The rows of A fall into several groups, which share some directions, and each row is roughly a mix of its group's hidden directions.
A:
[[ -1  11  15  14  38 -32   9 -32  -1   3]
 [-15 -23  12  -9 -16  29 -32 -22  24   2]
 [-16  15  -5  13 -42  -9  -5  38 -13  -1]
 [  1 -26 -15  28   1  28   4  -5 -27  30]
 [-14   9  13 -12 -37  14 -24  13 -26 -24]
 [  3 -25  31  18 -23 -18  -4  37   6   1]
 [-13   0  13  13  42 -31   1 -27   3  12]
 [-23  -9  17 -31  21  22 -10 -11 -26  20]
 [ 15 -31 -20  30  -1  22   4  13 -21  22]
 [ 13  29 -26 -22  14  34 -18   3   8 -14]
 [-15 -25  13  29 -10 -43   6  16   7   4]
 [  1  39  20 -16   1 -11  -5 -13  25 -32]
 [-11 -21   3 -20  -7  -1 -41  22 -23 -19]
 [ 21 -10 -20  13 -29 -17 -14  17  13 -35]
 [ 13 -10 -31   3 -27 -21 -14  29   7 -25]
 [  9   4 -11  30  18 -21  33  -1  33   9]
 [  4   1  36  12  30  -6 -32  13 -11  19]
 [  1 -34   6  19  -7   3 -45 -12   3 -16]
 [-24  25 -17   8 -38  11  -8  30  -6  -2]
 [  1  14  27  14  39 -28  -2 -27  -4   3]
 [  9 -11 -20  -2 -18  -9  24 -50   0   3]
 [ 10  -4 -28   4 -29 -22 -18  30   2 -25]
 [ 20  15 -25 -25  26  20  -2 -33   6  -8]
 [  7 -26 -25  19   3  33   6   6 -14  32]
 [  0 -11 -12 -20 -34  38  -4  29  -2   0]
 [-11  34  14 -29  10 -30  -5   1  15 -24]
 [ -5   3   9  13  41 -33   7 -30   3  10]
 [-15  16  28 -14   0 -35 -21  -3   5 -31]
 [ 22  -5 -36   6  -5 -26   7 -38  11  -4]
 [  3 -19 -22  24  -3  39   6   3 -21  27]
 [  1 -16  19   2  11  11 -33  41  -6  21]
 [-10  38  24 -23   1 -23  -6  11  10 -27]
 [-24  25 -14  12 -40   2  -4  27 -15   2]
 [  1  -7 -27 -20 -35  24  -4  34  -2   3]
 [ 13 -25 -29  17  -7  25  25   5 -11  27]
 [  3 -33 -21  21  -7  21   9  18 -25  25]
 [ -2  33  32  -9  24  -9   3  29 -11  17]
 [ 27 -18  10 -27  40   7   1 -16  14 -11]
 [ 24  -6 -33   5 -30 -23 -17  11   7 -23]
 [-15   4  27  -5  33  16   9 -26  -4  32]
 [-23  21  -2  20 -42  19  -6  20  -9  10]
 [ -9  28  43 -17   9 -24 -11  -8  11 -13]
 [ 28 -20  26 -11  34  -3   8 -28  -6   6]
 [ 25  28  12  31   5  -7   9 -16  26  23]
 [ 21 -26  18  -8  39  -7   8 -29  10   2]
 [-15  -2  15   9  18  18 -23  42  25  -4]
 [ -2   9   6   8  41  17 -29  25  21  -2]
 [ 12 -30  13 -13  30  -7  18 -37   9   1]
 [-20  24  -6   4 -35  10 -10  39 -13  -3]
 [ 11  -7 -17 -14 -29  34   0  38   7   7]
 [-23 -17 -15   6  13 -15 -12 -46 -20   5]
 [ 13  -2 -15 -13 -42  34   0  24   3  -4]
 [ -1   4  22  17   9  17 -29  44  14   3]
 [ 10 -34 -19  27 -13  28   9   9 -18  20]
 [-24  24 -21  13 -42  14  -6  19  -3   1]
 [ 16  12  -9  16 -27  10  35  29 -13 -17]
 [  2  29  17 -14   7 -20 -25   1  20 -37]
 [ 11  27 -35 -31  19  17  -7 -10   0 -17]
 [ 24  17 -18  11 -16   4   0  25   9 -43]
 [ -9  14  20  -4  34  14  31 -20  -2  28]
 [  4 -11 -22 -19 -31  30   0  36   2   2]
 [  5  35   4   1 -15  20  34  32  -9  -1]
 [ -6  18   0 -36   7  -6   1   8 -47 -13]
 [ 22  16 -14 -32  22  35  -5 -19   3 -11]
 [ 29  -1   3  32   7  -6   4 -26  36  13]
 [ -2   4  16  10  43 -31   3 -30  -3   3]
 [-24  -3  12 -22 -10   2 -39   6 -34  -8]
 [ 21  -2   3  22  31  -1  30   3  34  13]
 [  5  28 -21   4  -6  15  -7  39  -2 -32]
 [-11   3  24  15  38 -30  -8 -28  -4   2]
 [-23   2  32  -8  24  17  -3 -30 -13  23]
 [ -4  26   6   8  26  24 -31  33   3   3]
 [-13  17  11  -2  21  15 -25  47   4  -6]
 [-13  31   9 -25  12 -33  -5 -17  12 -24]
 [  6 -20 -12 -17 -25  38  -9  33   5   3]
 [ -5   7  26 -10  32  10   2 -38 -14  25]
 [ -9  23 -12  36 -36  -6 -13  19 -10  13]
 [ -1 -33 -34  21 -11  28   2   2 -18  14]
 [ 10 -17  24  33 -18 -34  -5  20  -6  12]
 [-21  15  -3  24 -42  -4  -6  31 -11   6]
 [ 24 -18  17  -7 -19  -8  24 -36 -22  10]
 [-12  28  13 -31  -3 -30  -1   5  17 -29]
 [-14  16   7  -5  24  17 -15  36 -21  27]
 [ -5  38  -2   7  -4 -17  23  17 -29 -26]
 [ -7   0  25   9  14  20 -19  34 -20  29]
 [-23   7  14   9  28  19 -23  36  18   0]
 [ -1 -39  20  10  -4  20 -24 -23   9  22]
 [  6  10 -14  -2   7 -45  20  26 -19 -16]
 [ -1  -8  21  -4  19  11  -6  34  -8  43]
 [ 25  -3 -20  23   0  -6  24  24  37   2]
 [ -6   4  43   5  11  18 -18  23 -12  28]
 [-31  -7   9 -22  -9  -3 -33   0 -35 -13]
 [  8 -10 -22  -6 -15 -25  26 -44  -6   0]
 [  9 -15  -1  26 -15 -49  -6  22   5  -2]
 [-17   3  24 -19  34  19  10 -20 -19  24]
 [ 33  -7   8  -4  19  12 -11  30  29  24]
 [ -8  -5 -45  -9  -8  -8  22 -35   3 -11]
 [ -1  17  24  16  35 -26   5 -33  -4   4]
 [-17   9  33 -14  25  21   3 -23 -19  23]
 [-29  -9  -6 -24 -32  16 -27   5 -23  -1]]
One row of each group comes first, with its name. Which group is each row after those in?
[ -9   6  22  17  37 -29   1 -32   0   1]
S
[ -8 -25 -16  -1   7  18 -21  40 -12  24]
L
[  6  30 -35 -15  13  33 -12 -15   7  -6]
N

[ 16 -27  12  -4  40  -7   8 -31  15   3]
N
[-12  36  22 -31   4 -23   0   6  18 -18]
L
[ 32   3 -15  15  15   0  36  -3  30  16]
S
[-19   1  20  -8  20  27  13 -28  -3  36]
S
[ 14  -6  -9 -12 -29  35   4  39   4  -8]
S
[  8 -31  19 -21  35   1  16 -26  13  -4]
N
[  0 -27  16  30  -5  19 -17 -38  -9   8]
L
[-22  33 -26   2 -35  11  -4  17 -14  -2]
N
[ 10  -8 -20 -12 -16 -24  27 -42 -14  -1]
N
